(in the rows, 128 means zero)
Which row each row swaps with, under one turn or mirror
The rows were stretched afterwards, more along some directions than others.
j_617: [113 159 148 132 123 144 115 105 119 127 141 154 123  80 144 113]
j_905: [137  97  93 120 116 149 120 150 121 125 158 143 107 146 111 153]
j_567: [119 135 121 136 118 128 117  93 124 122 110 163 144 140 124 144]
j_277: [160 111  82 136 133 117 125 137 133 115 162 110 145 146  95 146]
j_366: [116 131 129 127 173 134 147 126 135 129 121 146 130 111 109 138]
j_850: [117 120 148 126 108 162 152 120 139 128 121 131  93 103 148 127]
j_854: [103 122 116 132 126 118 109  92  94 119 126 156 123 144 116 165]
j_240: [111 134  94 112 118 129 129 106  85 106 154 144 122 125 137 122]
j_807: [122 141 141 125 170 115 154 145 148 128 152 115 121 134  99 119]
j_5: [138 131 106 133 158 108 141 139 131 116 182 129 128 131 108 134]
j_990: [130 113 105 126 121 120  82 106 121 119 124 135 131 124  94 144]
j_77: [114 131 134 128 131 105 163 141 132 120 118 138 126 136 122 107]
j_104: [131 145 117 140  98 124 124 104 125 115 161 132 149 124 152 148]
j_428: [132 117 125 116 132 128 162 139 125 131 133 131 117 144 148 125]
j_674: [120 119 138 119 139 155 150 131 119 114 142 135  96  95 142 111]
j_239: [ 90 139 124 135 127 151 115 106  97 124 138 153 129  86 138 148]
j_101: [131 132 118 135 174 129 140 122 144 126 119 144 148 125 107 156]
j_846: [152 120 107 113 130 134 114 131 145 130 120 118 153 123 125 140]
j_190: [117 106 103 133 127 132 118 121 107 114 130 139 109 128  83 145]
j_911: [133 130 144 103 172 139 115 119 141 121 131 115 127  99 135 128]
j_776: [105 159 138 140 119 136 120  91 136 117 156 153 118 118 124 170]
j_760: [102 145 120 132 117 138  96 100 100 123 157 136 135 122 113 143]
j_59: [122 117 106 142 157 102 116 119 115 130 138 120 146 127  99 147]
j_647: [115 126 153 133 101 155 126 108 143 153 127 139 100  96 133 148]
j_289: [141 120 114 133 129 112 116 143 163 154 143 111 156 127 120 160]
j_769: [129 117 112 122 146 116  83 102 120 113 117 134 134 120  86 143]
j_977: [111 122 128 128 111 117  95 117 139 156 155 146 116 130 121 137]
j_950: [134 122 144 117 150 149 124 125 159 134 129 120 108  90 134 131]
j_727: [157 135  89 123 122 122 158 161 139 118 173 122 142 151 115 130]
j_561: [107 125 141 131 115 123 124 102 115 140 139 141 107 124 149 106]
j_576: [121 132 140 138 126 143 120  95 145 125 156 135 102 114 132 147]
j_149: [118 128 123 112 130 107  99 108 101 114 160 132 118 144 117 121]
j_648: [133 132 130 114 167 126 122 128 129 120 160 103 138 111 131 148]
j_619: [101 150 122 158 108 130 128  86 123 117 148 157 116 125 104 163]
j_272: [107 131 144 122 161 125  90  89 143 127 117 150 113 111  98 155]
j_882: [134 126 145 112 151 151 119 116 149 128 123 123 118  88 139 128]
j_2: [136 115 134 130 110 151 141 135 161 127 125 127 118 132 143 172]
j_248: [124 125 118 114 156 112  76  97 111 108 125 131 140 125  96 142]
j_327: [ 94 165 125 128 150 141 118  91 109  98 153 144 139 108 105 175]
j_995: [107 136 126 136 111 124 116  88 115 120  99 159 147 130 121 144]
j_261: [135 105 107 128 103 116 123 136 122 143 134 139 110 143  85 125]
j_305: [124 154 127 111 135 120 171 136 132 103 151 130 127 147 117 112]
j_362: [100 152 143 129 152 103 150  88 134 101 116 134 123 122 124 154]
j_621: [121 119 114 135 124 128 120 111 104  99 122 134 132 116 110 143]
j_252: [139 145 117 134 150 104 129 139 126 118 138 134 147 114  96 113]
j_442: [144 136 102 139 112 133 177 147 140 126 162 128 123 139 121 121]

j_850 swaps with j_190
j_59 swaps with j_561
j_846 swaps with j_272
j_576 swaps with j_277

